One turn or mirror swaps these rows in pairs. Which row does each one swap with?
The rows were stretched afterwards, more along some directions than others.
Q_762: [-27  19 -17   7 -39  -4  16   1  26 -11  -6  -8  26   4   2   8  -9  21
  25]
Q_590: [ 11   5  -9  -6 -28  -5  13  -1  -2  -5  10  -9  33  10 -13   5 -15   4
   3]
Q_252: [-12  22   7  21 -30   7  21   2   0 -20  18 -13 -13 -11  19  24 -26  19
  -5]
Q_650: [ 20  -6  38  -1  18   1   0   6   9 -18  19  18 -24   3   7 -33   3 -23
 -12]
Q_894: [  5  -2  -1  21  -9 -21 -30  28  -2  -9  11 -16  26  13 -25 -38  12 -16
  10]
Q_774: [ -7  17  -2   4   0  16   0  11  31  19  -2  50  23   7 -16 -41  13  17
   9]
Q_86: [-12  32 -23  21 -12   0  18  46   0  14   6  15  28  -1 -16 -24  22   1
  -1]
Q_907: [  8   4 -15  19 -18 -27   3  32 -15  -8 -25  -6  31  15  10   0  -2 -13
  11]
Q_760: [ -1 -18  10  -9  25  15  -7 -15  11  12  -4  -9  17  -5  17  15  -5  -5
   3]
Q_204: [  0  26   9  31 -16 -12  21   4 -22 -28   3   5  -5  17  10  23 -22 -12
   3]
Q_867: [ 21   0  46  -8  22  16  18  27   0 -12   5  11 -19  -2  10 -22  -5 -27
 -27]
Q_702: [ 11   7  -3  16 -24 -11  21   8  -2 -18  -8 -16  24  20  12  13 -18  -8
  10]
Q_453: [-38   0 -10  30  -5  -3 -20   8  22   2 -14  14  13  20  -5 -39   3   2
  20]
Q_322: [ 34 -20  13  -8   0  10 -19   2  11 -10 -17  12  35   3  19  -2  11   5
  -4]
Q_295: [-13 -10 -29  -6 -13 -29 -19   3   1  18  -1  10  19  18   3 -16   3 -11
  30]
Q_984: [ 19 -17  39   2   7  23   8 -39  12  -1  14  26   0   3   4 -16  -8   4
  -9]
Q_588: [ -6 -27  20 -10  18  15 -11 -15   3   8 -10   7   5  20  21  -1  -5 -25
   0]
Q_782: [ 19  -2  54   3  15   6  -3   7 -20   8  12   1 -20   2  14 -30  -5 -14
   4]
Q_499: [  6 -23  24 -29  -1   1  -5  -2  15 -17   8  -6   5 -15  20  24  -7 -11
  -2]
Q_917: [ 10  30   3  25  -7  10  -6  29 -20  14  17   8  24   1 -26 -39  26  20
  12]
Q_523: [  3   4  14  -2   7  16   7 -17  44  -8 -10  27   8  23  16  -6 -35   7
   5]
Q_750: [ -4  41  24  18 -21 -15  28  23  -1 -18  13  -2  10  -3  12  24  -3  19
  11]
Q_651: [-30   4 -25  -2  20  17  -9  34   5  15 -21  26  22   1 -13 -39  20   0
   7]
Q_156: [-34  17 -38  26 -18  -6  -2  35  -6  14   5  28 -11   0 -10 -33   8 -15
   8]
Q_65: [ -7   7  31 -23  16  11   7   5  -5  17  11  -2  -4  -5  11   9   8   9
  12]
Q_804: [ 14  20  -8  20  -2  -5   6   2   2 -13  15 -19  39   3 -29   3  -7  18
   9]
Q_190: [  4  32 -11  29  -7 -15  -1  61 -18   3 -11   4  40  11 -12 -21  24  -8
   5]
Q_22: [-12  19 -33   9  -1   2  -3  49  -3  -5   9  19  -1  -1 -28 -41  37 -11
  -7]
Q_425: [ 19 -20  -7 -12  -3  21 -14 -17  24  -9  -4  13  20  11  19   2   7   3
   0]
Q_971: [ -7  -6 -19 -10  -3  16 -10 -15   5  -1   0  35  -6  -1  29  23   3  -6
  -4]
Q_317: [ 23   2  40   0  10  35  30   8   6 -15  -6  -3 -21   1  21 -15 -21 -13
 -21]
Q_473: [ 15   3  64  19  12  34  10   5   5  -6   8  24  -8  -2  14 -23 -12  -6
 -18]
Q_681: [ -2  18 -36  14  -7  25  -1  23   9 -14   4  11  -6   3 -23 -40  25   6
  -3]
Q_951: [ 16 -18  38  -6  12  19  -9  22  11  30 -13  -5  44   3  22 -10 -12 -18
 -12]
Q_954: [-10  13  30   3 -18 -23  27  10   7  -2   0   9 -11   4   4 -23 -19 -11
  17]
Q_419: [ 36 -14  35 -19  10  -7 -19  15   1 -16   3   8  -3  -2  21 -16   7 -22
 -10]
Q_352: [ 15   7  48  -5   8  10  24  18  -3 -22  -5  -5  13  -4  -4 -22 -22   2
  -5]
Q_207: [-29   7 -32  21 -22 -10  25   2  -8  26  -1  14  12   7  -6  -9  -5  -7
  13]
Q_741: [-28   5 -49   1 -29  -2   3   9  31   1 -21  23  37  10  17  14   4  12
   6]
Q_367: [ -9  23 -21   5   7 -11 -16  12  20 -10  17  43 -12  10   2  -6  15  10
  11]
Q_470: [-25  17  -8  38  15  31 -15   4  12  -4   6  29 -12  12  10  -7   2  14
  -7]
Q_676: [ 12  37   6   5   3 -11   1  13  -7 -14  35   4  -1  12 -40 -20  10  24
  18]
Q_614: [ 31   3  60   7  -8  10  10  -7   2   1   1  -6  55  13   8   0 -11  18
  10]
Q_239: [  1   8   0  -2 -10  -2   3  -7  21 -19  36  20 -35 -11 -11 -16 -12  15
   9]
Q_694: [  5   4  28  -2 -24  16  24  -1  33  11 -10   5  41  -2  18  -2 -42  23
  -4]
Q_798: [  7  -1  20   7 -16 -11  16  -8  24 -36 -10   8   9  21  25  13 -30  -3
  -4]
Q_92: [-16  20 -25  28  14  -6  -5  40   4   0  -7  20  31  22 -19  -5   1 -11
   7]
Q_527: [-31  29  15  39  12  31  19  25   8  19  -2  21   9   2  -2  -8   5  18
   9]

Q_782 is swapped with Q_917
Q_252 is swapped with Q_470
Q_681 is swapped with Q_317
Q_92 is swapped with Q_499
Q_760 is swapped with Q_804
Q_750 is swapped with Q_367

